One vector is turned by the same rotation once a step. Each row is the vector after some number of steps, and that number follows the row.
The counts run from 0 to 157.
21; -16; 1; -16; 24; -10; 2; 14; 10; -7; -15; 1; -14; -19; 10; -12; -19; -4; -18; 24; 0; -19; -16; 19; 21; -6; -24; 4; 7; 14; -1; -18; 1; -1; -16 | 136
-1; -22; 0; 6; -9; 3; 8; -30; 21; 16; -8; -21; 11; 17; -14; -8; -10; 28; 0; 21; -4; -2; 3; -6; -26; 13; -20; -6; 0; -16; 5; 16; -28; -11; -1 | 81
13; 18; -5; -3; 13; -18; 5; 45; 7; -26; -10; 17; 0; -1; 0; -9; -30; -22; -12; -5; 4; -21; -3; 21; 16; 16; 0; -3; 10; 19; -3; -1; 5; 1; 12 | 54
12; 23; 9; 23; 20; -8; -2; -19; 6; 16; 35; -6; 19; 16; -9; -28; -11; 9; 9; 4; 0; -19; 9; 0; 8; -5; -3; 10; 11; 30; -13; -8; -21; 8; 9 | 146
26; -14; -15; 8; 7; -4; 15; -8; 9; 1; 22; 16; 3; -3; 15; -13; -32; 14; -5; -4; 6; -29; -7; 8; 8; 13; -12; 4; -1; 18; -6; -4; -21; 23; 15 | 144
-17; 1; -7; -2; 2; 30; -4; -2; -4; 6; 11; 14; -19; 19; 3; 24; -12; 3; -10; -27; -4; 2; -41; -3; 7; -24; 3; 0; 4; -5; -15; 7; -13; 12; -1 | 100
-25; 11; 3; 8; 17; 24; -2; 8; 1; 34; 4; -12; 6; 9; -12; 25; 9; -5; -10; -9; 8; 15; -20; -10; -11; -30; 0; 22; 12; -9; -10; 2; -11; 4; 0 | 27
-4; -8; 2; -27; -22; 20; -7; -8; 7; -10; -7; -16; -21; 11; -24; -2; -2; -12; 5; -11; -18; -7; -15; 13; -20; 3; 4; -24; -5; -23; -3; 38; 21; -8; -16 | 97
2; 23; -7; 11; 15; -6; 7; 13; 9; -16; 4; 24; -28; 24; 7; 0; -17; -6; -4; 6; 11; 0; -30; 1; 9; 10; 3; 18; 33; 18; -13; -14; 0; 1; 15 | 130
20; -4; -6; 28; -3; 12; -5; -15; 9; 1; 16; -5; -12; 14; -17; 6; 15; 35; 26; 4; 2; -5; -8; 20; 14; 11; -7; 22; 12; 23; -23; -1; -15; -3; 6 | 4
2; 7; -2; -9; 31; -27; 2; -18; 23; 12; -13; -19; -6; 22; -3; -17; -7; -9; -17; 24; 6; 19; -12; -12; -19; -8; -3; 10; 20; -4; 7; -21; 12; -12; -12 | 133
15; 4; -3; 12; -2; -5; -7; -4; 1; -14; -6; 13; -27; -14; -4; 6; -1; 34; 18; -2; 3; -21; -12; 19; 22; 12; -24; 18; 11; 2; -6; 8; -16; 12; -11 | 77
23; -7; -1; 17; -1; 10; -12; 0; 5; -11; 6; 7; -23; -1; -15; 0; 6; 31; 23; 4; -7; -25; -11; 27; 15; 9; -8; 20; 7; 25; -26; 1; -9; 7; 8 | 3
-9; 27; -1; 20; 18; 5; -2; 29; -8; 3; 15; -16; 16; 25; -13; 5; -7; 1; -9; -9; 3; 14; 3; 9; 14; -20; 23; -11; -1; 20; -15; -17; -16; -16; -12 | 116
16; 8; 1; -16; -4; -16; 14; 15; 11; -24; -15; -1; -13; 13; -5; -24; -8; -27; -9; 23; -4; -9; 8; 8; -8; 22; 7; -31; 7; -4; 7; 2; 22; -7; 1 | 127
-7; -15; -1; -24; -15; 19; -9; -3; 8; -12; -5; 5; -23; 6; -12; 7; -11; -11; 2; -25; -13; -11; -30; 13; -7; 6; 4; -15; -2; -21; -6; 32; 6; -5; -11 | 98
6; -8; 7; -22; 5; 8; -25; -9; -11; 4; -11; -26; 12; -4; -17; -1; -7; -21; -31; -2; -3; 14; -1; 1; -17; -28; -5; -23; -21; -34; 2; 9; 13; 16; -4 | 104
8; 14; -19; 16; -12; 16; 4; 4; -6; -2; 14; -17; 3; 31; -18; 15; 22; -17; 21; 4; 0; 21; -3; 8; -9; -8; 27; -7; -4; -11; -14; -10; 19; 25; 8 | 35
4; 0; -2; -15; 18; -12; 13; 19; 17; -7; -13; -8; -15; -14; 24; 16; 2; -15; -30; -13; 8; 18; 4; 26; 9; 9; 5; -22; -14; -28; -11; -3; 7; 3; -9 | 120
3; 4; -28; -7; 3; 0; -3; 9; 4; -27; 20; 6; -16; 11; 18; -2; -36; -1; -20; -27; 1; -16; -13; -1; 2; -4; 24; -13; -27; -20; -10; -5; -4; 13; -3 | 39
26; -21; -4; -19; -1; -23; 17; -24; 24; -9; 1; 18; -17; 8; 18; -17; -10; -7; -11; -6; -6; -10; -15; 29; 1; 23; -7; -6; 13; -2; -3; 11; 3; 10; 10 | 68
-1; -8; -25; 5; 0; -1; -5; 7; 10; -14; -10; -34; 4; 28; -15; 13; -2; 3; -5; 1; 9; 16; 7; 3; -30; 11; 24; -6; -22; -30; 0; -7; 10; 5; 2 | 111
0; 33; 2; 25; 28; -19; 3; 26; 11; 2; -3; 10; -5; 20; -7; 7; -7; -14; 1; -7; 14; -2; -5; 8; 14; 4; 6; 26; 29; 20; -15; -13; 5; 0; 12 | 56
0; -8; -26; -11; 3; -9; -1; 4; 10; -28; 16; -8; -7; 18; 8; -4; -25; -8; -10; -24; 6; -4; -9; 7; -14; 8; 33; -19; -21; -30; 3; 9; 8; 14; -2 | 38
-3; 2; -24; -1; 14; 8; -1; 37; -3; -22; 7; -2; 9; 9; 4; 8; -34; 1; -19; -15; -2; -17; -10; 5; 3; -2; 20; -16; -26; 8; -11; -7; -17; -8; 1 | 114
6; -8; 4; -14; -12; 13; 4; -3; 8; -11; -4; 16; -26; -26; 2; 11; 4; 18; -8; -10; 15; -11; 5; 5; -2; 15; -21; -7; -7; -41; -5; 34; -16; 21; 8 | 16
-20; 1; -2; 1; 11; 17; 2; -9; 1; 33; -3; -25; 11; 7; -18; 23; 10; -1; -21; 7; 8; 23; -9; -9; -24; -29; 1; 8; -4; -24; -3; -5; 2; 9; -5 | 28
17; 0; 13; 24; 5; 8; 6; -4; 5; 16; 6; -2; -14; 17; 3; 0; 14; 0; 13; 38; -18; 3; -6; 18; 12; -10; -9; -9; 24; 43; -19; -23; 3; -9; 1 | 64
4; 9; 27; -9; -4; -1; 1; -21; 4; 9; -3; -11; 0; -6; -22; -8; 29; 6; -8; -4; 8; 18; 16; 16; -5; 4; -14; -11; 7; -34; -4; 30; -14; 8; -1 | 14
4; -13; 17; -17; -22; 8; 5; -10; 4; 2; -20; -7; 6; -2; -9; -19; -19; 0; -1; 7; -12; -21; 4; 7; -9; 13; -22; -39; -2; -10; 8; 35; -16; -3; -4 | 157
31; -19; -2; -4; 8; 3; -21; -4; 10; -17; 4; 6; -14; -21; -8; -2; -3; 25; 8; 4; -7; -30; -3; 26; 21; 10; -13; 11; -4; 14; -17; 7; -5; 8; 4 | 2
3; 9; 4; 9; -9; 40; 1; 13; -8; -1; 8; 23; -26; -10; 0; 13; -6; 30; 6; 8; 16; -20; -10; -17; -9; -4; -8; 1; -4; -9; -8; 14; -22; 15; 20 | 18
3; 1; -22; 5; -11; 7; 7; -7; 4; -8; 11; -25; 5; 35; -25; 6; 12; -13; 8; -4; 4; 23; 2; 10; -29; 1; 25; -16; -9; -23; -6; -1; 21; 17; 5 | 36
-6; 9; 24; 5; 3; -3; 5; -20; 13; 31; 5; -12; 13; 4; -29; 8; 22; 4; -4; -12; 9; 15; 21; 14; -13; 4; -1; 8; 13; -25; -13; 34; -2; 10; 6 | 88
4; 22; 2; 18; 7; 15; 20; 31; -2; 6; -2; 12; -14; 2; 36; 9; 5; 1; -15; 24; 21; 3; 6; -9; 7; -13; 1; -20; 1; 16; -9; -31; -5; 9; 19 | 123
-7; 15; 19; -5; -16; 23; -9; 3; 0; 7; -3; -22; 4; 19; -45; -12; -5; 6; 7; 19; -3; -9; 3; -20; -32; -2; 6; -18; 3; -14; 5; 20; 3; -9; -1 | 21
0; 24; 32; 8; 3; 14; -2; -11; -7; 23; 24; -8; 10; 5; -18; -8; 19; 21; -1; -2; 7; 5; 6; 16; 17; -19; -16; -9; 13; 8; -8; 21; -37; 1; 5 | 12
